In the rows, zero is written as 128.
Rotation paths and how fast each direction turns (degrees a step):
Each turn is a multiple of 5 degrees from 10 to 175, or 0.
Each row of a path follows its step; steps can be skipped.
Path 1:
step 4: [124 127 136 140 131 133 133 118 163 114 126 118 130 133 124 126 127 118
 122 128 136 133 135 132 115 137 132 139 128 120 126 138 122 114 141 117
 130 110 131 133 120 126 132 139 129 133 132 127 126 139 132 130 142 137
 129 124 131 125 128 126 131 128 133 130 123 120 123 130 113 116 138 118
 116 134 129 126 124]
step 9: [124 129 123 149 117 137 140 142 146 126 124 133 107 139 126 136 121 113
 135 143 123 134 127 129 126 130 138 111 130 139 130 121 117 129 133 142
 124 134 124 119 126 133 139 127 120 130 133 130 140 135 120 124 130 129
 117 131 132 128 124 135 131 129 117 133 127 123 136 137 132 135 134 120
 121 124 128 144 137]
step 11: [139 148 117 131 125 125 127 132 127 135 133 108 125 124 126 125 132 122
 130 127 107 126 125 106 127 120 134 130 128 134 135 118 134 141 125 136
 127 125 131 135 147 133 130 132 123 113 138 126 129 135 128 129 114 139
 131 118 123 118 125 118 128 133 130 132 146 125 122 126 135 125 118 146
 126 129 117 121 123]
step 13: [129 122 135 133 118 126 134 133 133 127 115 114 117 135 127 118 124 130
 132 125 134 124 138 137 125 119 125 127 129 135 127 122 131 132 113 131
 110 129 117 117 142 132 128 122 130 128 115 128 128 120 132 133 133 128
 152 133 128 132 144 133 139 121 119 136 129 130 113 137 121 143 110 125
 144 130 134 138 129]
step 17: [123 124 136 126 140 121 140 141 124 124 119 118 135 130 117 137 131 112
 126 136 126 122 132  99 137 126 119 130 126 133 129 119 120 145 142 134
 127 129 122 117 127 123 139 124 144 119 132 131 121 123 124 121 119 130
 138 131 125 120 130 127 135 133 110 136 126 141 141 122 123 128 128 132
 132 125 130 132 130]
step 18: [133 129 118 124 123 131 124 119 122 126 129 140 118 134 136 137 129 142
 126 115 138 124 124 138 112 127 121 130 141 124 134 129 109 124 119 111
 130 126 110 126 112 134 121 119 136 128 134 117 126 128 152 128 131 124
 131 129 123 119 140 139 127 123 128 121 139 128 132 125 122 119 115 132
 130 131 131 139 140]
step 22: [124 120 140 119 141 122 113 131 134 125 132 133 123 120 146 134 139 122
 135 117 112 122 124 129 120 133 125 137 121 131 120 130 126 139 116 132
 134 134 126 127 110 142 130 129 123 107 135 128 112 124 126 125 131 139
 132 126 135 125 116 136 119 137 130 131 132 138 135 131 135 124 129 138
 145 129 126 118 137]
step 23: [135 134 115 127 138 123 138 134 118 123 134 116 136 129 131 131 134 133
 113 128 134 137 145 113 136 130 132 129 126 135 127 128 119 134 130 111
 119 140 130 123 128 120 123 122 123 129 132 143 143 139 142 135 113 123
 135 122 119 128 123 138 127 120 129 136 143 118 140 123 129 117 133 117
 129 119 124 134 131]
[124 128 132 125 125 128 129 127 132 128 125 126 130 126 127 127 127 128
 126 128 127 126 126 126 128 128 126 129 132 123 128 129 130 130 130 130
 128 129 126 127 128 130 127 130 127 129 130 130 130 131 125 130 129 128
 130 128 129 129 131 126 131 129 131 127 128 128 131 126 130 131 126 127
 125 127 130 128 126]
85
[127 133 127 130 129 126 128 126 129 128 126 131 132 128 127 128 126 130
 126 128 127 128 130 130 127 128 126 129 128 129 129 131 133 128 129 126
 127 126 133 130 130 129 129 128 127 126 129 128 128 131 131 130 127 127
 129 128 126 128 128 127 126 128 130 130 130 127 128 126 131 128 130 132
 126 125 125 127 132]
90
[128 130 128 127 128 128 127 129 128 129 127 127 130 128 129 127 129 126
 130 125 126 127 129 123 126 129 125 127 130 132 127 130 123 129 130 126
 130 131 132 129 127 128 129 127 130 128 133 129 128 129 129 129 131 131
 129 126 128 128 127 129 126 130 130 131 127 128 127 127 126 128 126 125
 127 128 127 127 127]
60
[129 129 127 125 128 129 128 130 129 128 127 125 132 127 127 126 132 125
 126 126 130 128 129 127 126 128 126 129 126 127 123 125 131 127 128 130
 131 127 128 128 127 128 130 128 126 125 126 128 129 127 129 129 128 126
 129 126 127 127 128 127 130 132 130 129 128 124 127 131 126 130 130 126
 132 130 128 129 130]
120
[128 127 129 125 131 131 127 129 131 128 127 127 129 128 128 127 130 127
 126 131 129 126 126 128 125 127 126 129 129 128 129 126 127 127 129 124
 127 130 130 129 134 128 128 129 125 126 125 129 130 128 128 127 130 131
 124 128 126 130 130 128 129 124 124 127 126 130 128 128 129 127 130 127
 127 129 125 128 127]
90
Path 2:
step 1: [121 132 127 122 146 136 123 128 118 122 144 118 130 134 133 130 126 133
 120 127 130 139 125 134 133 130 123 132 131 129 120 134 122 112 137 131
 127 137 133 127 131 113 135 122 124 112 127 122 134 142 124 118 128 125
 143 121 128 125 124 138 128 140 132 116 146 127 116 123 121 113 122 130
 109 121 137 126 128]
step 2: [130 121 132 125 125 121 120 134 128 133 133 130 127 132 129 121 141 137
 130 129 139 130 124 130 137 102 132 134 134 118 125 130 115 122 141 135
 117 118 128 123 127 130 127 117 124 114 115 125 139 123 131 119 135 130
 134 134 129 130 118 129 106 130 129 126 136 111 121 121 131 126 113 121
 126 138 112 120 131]
step 10: [133 128 127 129 134 132 124 131 129 123 139 125 120 134 121 120 128 134
 126 128 132 118 121 137 124 106 126 127 127 129 113 129 124 116 130 127
 113 124 137 118 136 127 125 120 116 103 121 126 132 134 123 114 131 127
 130 125 133 122 128 128 108 134 141 112 127 119 122 116 132 132 125 121
 123 121 111 119 130]
step 11: [140 128 140 126 128 125 128 144 108 122 131 126 137 132 119 125 129 133
 128 131 126 119 118 137 140 113 134 125 120 126 129 129 122 136 140 137
 130 120 138 127 138 133 136 115 123 130 123 143 130 128 126 123 140 119
 131 127 122 131 123 130 115 127 112 130 145 127 138 123 120 114 125 134
 109 138 123 133 128]
step 12: [127 111 127 125 136 135 122 127 119 133 114 128 124 131 136 134 134 140
 136 141 131 129 124 129 138 129 128 125 134 114 150 122 135 123 137 132
 126 117 144 123 129 128 140 123 129 124 132 137 119 142 137 125 113 119
 126 137 117 121 121 134 128 141 127 125 128 117 131 120 112 125 128 119
 127 125 121 130 141]
step 17: [125 122 128 125 126 129 131 131 122 125 128 109 138 124 126 131 132 131
 136 143 128 130 122 122 128 121 117 132 134 109 128 129 123 114 128 136
 124 127 118 129 123 134 130 109 126 121 139 122 129 131 129 127 134 127
 138 146 130 123 126 139 123 142 128 113 151 121 123 128 126 112 132 130
 135 121 115 127 140]
step 18: [126 133 132 133 129 140 122 129 122 116 134 124 125 132 124 131 138 145
 130 138 138 121 125 136 119 115 130 124 128 134 127 133 123 120 116 130
 134 131 141 113 135 129 126 116 133 117 113 136 135 140 130 128 139 113
 133 122 129 127 133 138 120 132 141 119 124 121 127 116 131 121 118 121
 117 113 119 116 135]
step 23: [130 140 131 122 127 122 123 134 129 127 140 127 130 139 126 136 136 132
 137 114 134 136 126 147 136 114 139 122 123 118 123 137 128 123 127 134
 126 123 142 125 131 134 126 125 137 123 117 109 131 135 128 119 134 127
 133 131 108 127 134 135 109 139 134 131 136 125 128 118 121 115 122 124
 127 139 118 126 124]
[124 126 128 131 129 126 127 127 129 127 125 129 126 130 127 132 130 128
 129 127 127 131 130 127 128 129 127 129 127 129 129 125 125 128 126 128
 129 130 131 127 132 125 126 125 127 128 127 127 126 128 126 130 128 128
 129 129 124 129 126 128 128 127 128 128 127 127 131 125 125 126 132 132
 129 126 127 125 126]
125
[128 130 127 130 127 128 130 130 129 129 127 123 127 125 127 127 127 129
 123 125 130 127 128 125 126 126 130 129 128 130 131 131 127 133 127 127
 126 126 129 130 129 127 128 127 127 126 127 130 128 128 128 126 126 126
 128 128 127 130 130 127 127 124 127 127 128 131 129 127 129 129 126 133
 128 130 128 124 130]
135
[127 128 127 125 127 130 129 126 130 125 125 130 127 125 128 131 126 129
 129 128 127 127 130 125 128 128 128 131 132 127 127 127 125 126 130 127
 129 127 126 129 129 127 125 128 128 127 128 130 128 129 130 124 130 133
 131 128 130 131 128 130 127 129 129 128 130 128 124 128 126 132 125 130
 130 129 126 128 129]
95
[130 126 130 127 130 127 127 128 129 130 128 128 127 125 128 127 132 131
 129 132 128 129 128 129 128 131 129 127 129 126 131 125 129 129 128 128
 131 127 130 129 128 126 125 128 130 132 127 128 130 131 132 128 130 124
 128 126 129 132 129 133 128 128 128 127 125 130 128 128 131 129 129 128
 129 127 126 128 129]
120
Path 3:
step 0: [142 131 121 134 111 131 127 129 133 118 139 130 132 132 125 122 114 135
 123 126 135 134 123 141 128 120 132 115 138 126 114 133 119 136 128 143
 126 124 125 132 128 132 134 131 114 116 137 127 134 141 130 138 133 129
 114 130 134 128 120 136 131 123 136 120 139 122 132 124 146 116 130 137
 120 122 118 129 143]
step 2: [124 141 118 121 143 121 139 120 140 130 133 125 132 130 143 128 126 114
 116 129 126 134 116 145 124 128 132 129 137 126 124 122 133 122 119 133
 124 126 126 139 137 126 136 138 132 122 137 132 123 130 112 125 130 125
 122 145 126 116 136 139 132 136 131 125 144 130 122 125 146 121 121 135
 134 142 122 125 124]
step 4: [139 145 126 124 124 127 125 133 134 111 120 129 132 126 123 123 115 126
 117 130 135 142 126 137 118 137 126 123 133 133 123 121 122 135 120 130
 127 124 127 128 136 136 138 121 121 119 147 130 136 142 144 145 127 125
 112 128 130 139 116 138 125 126 130 120 144 119 120 134 138 125 134 129
 131 129 132 131 129]
step 9: [142 131 127 132 118 137 136 122 137 120 125 138 134 128 124 116 115 135
 116 133 125 126 124 144 139 127 125 117 129 134 121 119 132 112 135 127
 131 111 131 145 130 125 132 128 127 128 134 128 129 131 142 135 125 116
 133 142 135 132 113 119 120 113 120 129 134 131 127 125 141 137 125 127
 136 133 124 141 132]
step 18: [136 119 122 135 122 114 136 120 122 131 134 128 131 140 138 122 117 114
 127 126 133 138 113 134 132 119 120 125 128 135 108 126 142 122 111 135
 120 122 116 140 137 143 127 131 122 127 122 127 124 128 120 138 128 123
 127 132 132 135 111 119 118 120 131 132 129 137 135 127 137 126 140 133
 128 139 124 131 126]
step 19: [131 138 131 132 128 119 130 122 143 121 130 121 131 141 123 120 124 135
 126 139 136 140 120 130 122 128 130 138 119 125 126 119 131 138 123 116
 119 115 124 133 136 125 123 124 122 124 137 112 136 138 123 121 118 116
 132 134 134 142 123 127 138 127 141 134 149 141 121 138 133 117 125 134
 144 129 127 130 126]
step 21: [135 135 122 138 117 126 141 122 141 124 122 135 130 121 142 132 119 125
 121 137 126 130 116 136 124 120 133 133 124 130 108 119 129 134 140 133
 133 130 118 125 134 123 142 139 130 115 129 130 140 137 131 125 124 112
 140 122 131 129 107 126 125 124 127 120 126 117 129 115 138 123 125 126
 132 126 125 144 136]
step 25: [136 139 133 133 115 133 143 125 148 127 121 131 128 121 134 122 135 128
 113 141 120 135 123 142 120 135 133 145 129 117 117 124 134 123 131 126
 128 123 130 134 123 133 133 137 123 113 131 127 137 143 119 133 134 127
 128 122 136 136 118 131 132 129 133 125 137 114 127 115 133 113 131 129
 122 133 132 137 136]
[127 130 127 128 128 127 130 130 125 125 129 126 129 129 125 130 129 131
 131 127 130 126 125 127 127 128 128 129 131 126 127 126 126 127 127 129
 127 128 128 129 126 133 129 129 129 127 129 131 126 129 128 126 133 125
 126 125 129 132 127 126 127 127 131 126 127 128 130 127 124 127 131 130
 130 129 129 129 129]
100
[128 126 129 131 125 131 127 132 129 124 128 125 125 128 131 128 126 134
 128 130 128 129 128 130 128 127 128 127 128 127 129 126 129 131 129 125
 126 129 131 124 129 128 128 128 131 129 128 129 127 130 131 129 130 128
 123 129 125 128 128 130 129 128 127 130 128 126 129 128 129 129 128 128
 126 126 127 129 127]
90
[126 129 124 127 128 128 131 128 126 128 131 131 125 125 128 128 130 129
 128 127 126 129 127 129 130 131 129 127 126 130 132 126 127 126 128 127
 126 125 127 129 126 127 132 127 131 127 129 129 125 128 128 126 126 127
 128 129 126 129 126 126 131 126 128 129 124 129 127 129 130 128 125 133
 128 127 127 126 127]
100
